(in the rows, 128 means zero)
One turn or mirror swaps these rows in pairs. Which row does each one swap with?
The rows were stretched afterwards, more along some directions than others.
q_308: [149 120 134 128 156 125 139 114 129 126 129 153 118 115 123 151 114 114
 135 114 145 113 127 145 119 153 119]
q_620: [129 144 113 140 131 104 104 121 108 125 137 112 132 113 144 124 135 148
 145 130 130 149 131 123 144 129  89]
q_171: [131 129  98 114 127 120 119 111 102 136 136 122 119 116 155 120 105 143
 138  72 114 125 136 142 125 148 125]
q_904: [136 112 136 125 165 128 130 119 126 136 135 163 106 106 136 146 106 116
 126 121 137 111 128 149 114 157 123]
q_890: [134 134 128 143  94 111 112 152 128 134 126 126 131 115 146 111 132 133
 141 141 125 113 125 115 135 115 107]
q_312: [154 120  99 120 132 121 102 113 141 134 146 143 118  99 148 116 107 116
 113  97 124 119 121 150 124 162 119]
q_95: [132 119  95 136 127 119 103 129 125 131 135 127 120  88 167 127 124 120
 120  94 116 137 130 151 108 164 114]
q_559: [168 126 155 118 135 109  95 103 168 126 137 171 109 140 107 132  80 133
 144 118 128 119 114 100 143 124 130]
q_240: [165 126 159 125 145 119  96 109 172 132 137 167 108 132 118 127  89 139
 155 125 126 116 112  97 134 123 130]
q_537: [142 113  99 124 135 114 104 131 128 116 133 133 129 101 146 126 125 121
 115  93 134 142 137 149 119 161 110]
q_314: [162 131 156 121 146 116  99 108 157 143 141 167 104 141 116 129  78 141
 155 122 119 120 122  95 139 128 132]
q_65: [164 131 155 113 150 111  94 101 166 128 138 168 110 138 108 133  83 136
 151 121 129 129 113 101 139 131 132]
q_565: [145 130 102 120 125 111 109 120 118 126 134 141 124 107 141 118 105 126
 117  87 122 124 128 153 117 164 126]
q_828: [149 124 140 133 169 122 128 117 121 124 131 153 122 105 133 150 113 116
 134 117 149 121 127 147 122 161 113]
q_519: [170 141 158 120 147 116 103 100 164 136 135 160 111 145 102 129  87 139
 164 122 128 123 116  98 140 125 132]
q_246: [136 118 104 127 126 121 110 132 111 125 132 134 124 106 147 121 128 119
 123 102 130 120 136 145 105 155 105]
q_755: [129 158 123 147 100  96  95 137 114 131 138 125 123 122 146 116 130 145
 141 127  99 133 135 120 135 116  86]
q_339: [135 134 127 157 108  95 104 131 105 119 143 121 136 120 148 119 130 147
 141 124 113 137 133 115 146 116  87]
q_193: [133 122 100 137 110 124 119 134 140 135 133 140 124 107 134 118 121 113
 104 106 122 115 135 152 111 148 119]
q_250: [121 142 127 150 122 111  95 128 107 138 137 112 125  96 150 121 133 141
 145 136 121 144 126 135 126 136  92]
q_8: [135 151 119 147 117 103 107 148 115 138 145 115 125 105 150 108 127 139
 146 140 117 140 149 129 141 121  94]
q_989: [155 132  99 122 129 118 107 122 130 128 141 138 119 101 144 118 106 118
 116 103 118 133 140 151 112 160 125]
q_920: [140 132  87 116 117 120 117 122 126 127 135 132 124  98 135 116 108 112
 115  85 130 117 128 154 122 152 111]
q_129: [132 119 102 124 133 131 103 122 114 128 131 128 125  91 167 131 122 122
 110  97 134 130 118 157 108 165 120]
q_481: [150 127 100 128 143 110  95 109 135 112 136 137 116 103 158 117 111 131
 112  88 126 130 133 141 129 158 125]
q_192: [144 118 138 137 158 128 132 118 131 122 131 153 118 111 138 148 113 119
 133 114 144 111 125 133 119 155 117]
q_501: [180 132 151 115 147 113  92  97 166 134 137 167 110 138 112 133  78 137
 157 117 125 124 107  97 138 128 133]
q_868: [128 156 118 142  99  90 106 145 112 123 138 125 138 119 136 113 125 139
 136 123 120 146 137 124 148 119  87]
q_390: [138 116 104 108 135 112 106 118 108 126 145 148 116 113 143 121 106 139
 118  82 121 129 117 157 121 167 120]
q_825: [176 130 159 120 146 113  96 105 157 134 142 174 109 141 116 128  80 141
 155 122 124 118 115  94 140 124 133]
q_970: [132 142 128 149  90  94 119 142 109 127 142 124 128 128 129 108 126 151
 152 126 106 117 136 109 146 110  86]
q_7: [128 143 119 145 114 105 105 133 106 132 136 116 124 122 152 112 139 150
 157 130 119 131 135 110 135 111  87]
q_616: [178 123 159 115 155 117  96 109 162 125 138 170 109 132 116 133  83 138
 151 123 132 130 114 101 142 130 139]
q_593: [130 135 122 147 120  96 102 138 112 124 138 115 133 108 147 125 132 134
 130 139 139 132 140 131 152 125  82]
q_933: [169 132 160 127 140 110  95 105 162 129 135 168 111 136 120 134  86 138
 157 119 122 120 112  96 138 128 128]
q_337: [134 132 136 149 108  97 105 147 105 133 129 127 124 124 159 110 130 156
 150 135 118 122 133 112 134 117  93]
q_850: [167 123 153 114 147 114  91 106 168 137 140 174 103 135 123 130  76 137
 148 126 121 126 118 102 135 126 138]
q_678: [150 116 139 122 172 123 132 126 130 132 135 159 110 102 133 144 106 116
 129 123 143 117 126 147 129 164 125]
q_947: [156 136 153 125 138 117 108 110 162 140 140 163 106 135 102 125  85 130
 155 123 120 117 117 101 138 123 128]
q_97: [174 128 156 113 160 118 101  99 159 132 137 165 106 138 108 128  74 141
 157 116 121 121 112  97 144 136 143]
q_784: [172 123 156 121 149 118  97 109 169 130 136 169 111 136 113 136  82 135
 148 120 128 124 118  96 140 127 133]
q_269: [160 120 133 118 179 135 128 110 136 129 136 156 115 106 133 149  98 113
 133 116 152 116 121 140 132 163 131]
q_709: [146 144 122 145 122 103 112 148 123 133 142 117 140 105 135 119 131 133
 131 143 146 137 142 129 156 130  94]
q_596: [164 121  98 124 133 109 106 120 143 109 137 145 131 111 141 123 110 126
 106  90 127 138 134 137 128 156 136]
q_973: [113 138 130 124 115  95 107 137  99 139 137 129 135 127 142 124 123 145
 136 128 119 148 139 145 138 130 103]
q_821: [147 122 140 128 167 131 125 103 132 130 130 156 110 103 134 146 106 115
 139 115 143 103 116 143 120 158 121]
q_114: [122 133 124 146 111 114  93 145 112 133 135 112 128 105 167 118 133 149
 145 120 121 141 127 121 135 120  97]
q_196: [157 116 137 125 166 128 126 115 129 133 138 165 114 110 134 147 103 114
 131 119 145 109 125 140 122 157 123]
q_333: [139 125 129 129 167 127 131 109 130 127 134 153 113 106 136 145 107 115
 129 113 147 111 127 145 133 156 118]
q_789: [144 121 132 127 149 124 137 118 135 135 134 161 111 110 119 145 104 105
 127 114 136 109 125 144 119 155 120]
q_475: [135 132 135 144 115 101 107 154 100 133 146 125 127 114 136 117 134 142
 149 145 114 129 136 125 124 124  85]
q_724: [138 119 131 127 165 125 133 117 125 122 133 148 117 106 132 151 112 114
 133 110 148 116 130 142 124 157 114]
q_775: [168 138 160 118 154 116  98 104 163 123 136 161 112 135 110 127  85 134
 160 117 131 121 120  95 144 129 133]
q_276: [142 131 106 120 126 114 118 121 135 128 143 149 117 112 134 108 109 125
 119  96 111 114 132 148 119 162 122]
q_976: [154 118 134 120 158 124 131 112 137 121 132 156 115 108 129 151 108 110
 133 116 147 109 122 136 125 151 122]
q_457: [140 131 109 140 121 133 123 141 124 127 125 125 117  91 164 100 127 129
 133  94 129 102 134 133 116 149 126]
q_424: [149 123 137 126 177 131 127 113 139 131 132 158 111 104 134 149 106 117
 128 121 147 119 125 143 122 161 124]
q_899: [136 122 133 132 174 132 131 117 120 133 135 147 111 102 145 144 106 117
 135 118 146 114 136 145 124 158 119]
q_374: [120 134 124 133 117  96 108 132  85 130 146 124 132 131 138 125 121 156
 144 118 121 139 124 128 148 130  89]
q_180: [161 135 110 123 139 115 105 126 122 129 148 143 110 107 149 111 110 137
 132  97 109 126 131 133 105 166 123]
q_382: [130 147 120 160  91 105 116 150 124 142 138 121 126 116 141 109 135 143
 135 133 118 127 141 118 139 112  94]
q_237: [133 120 107 129 146 129 115 120 115 135 127 130 111 104 165 108 117 135
 136  97 122 101 127 143 114 154 121]
q_120: [126 148 122 143 110  94 110 146 101 137 139 119 130 112 148 113 127 148
 146 130 123 135 137 131 146 123  92]
q_449: [141 141 104 121 121 124 103 111 121 134 135 135 111 101 137 119 112 120
 118  96 114 110 127 154 109 156 108]

q_890 pairs with q_457
q_973 pairs with q_171
q_95 pairs with q_250

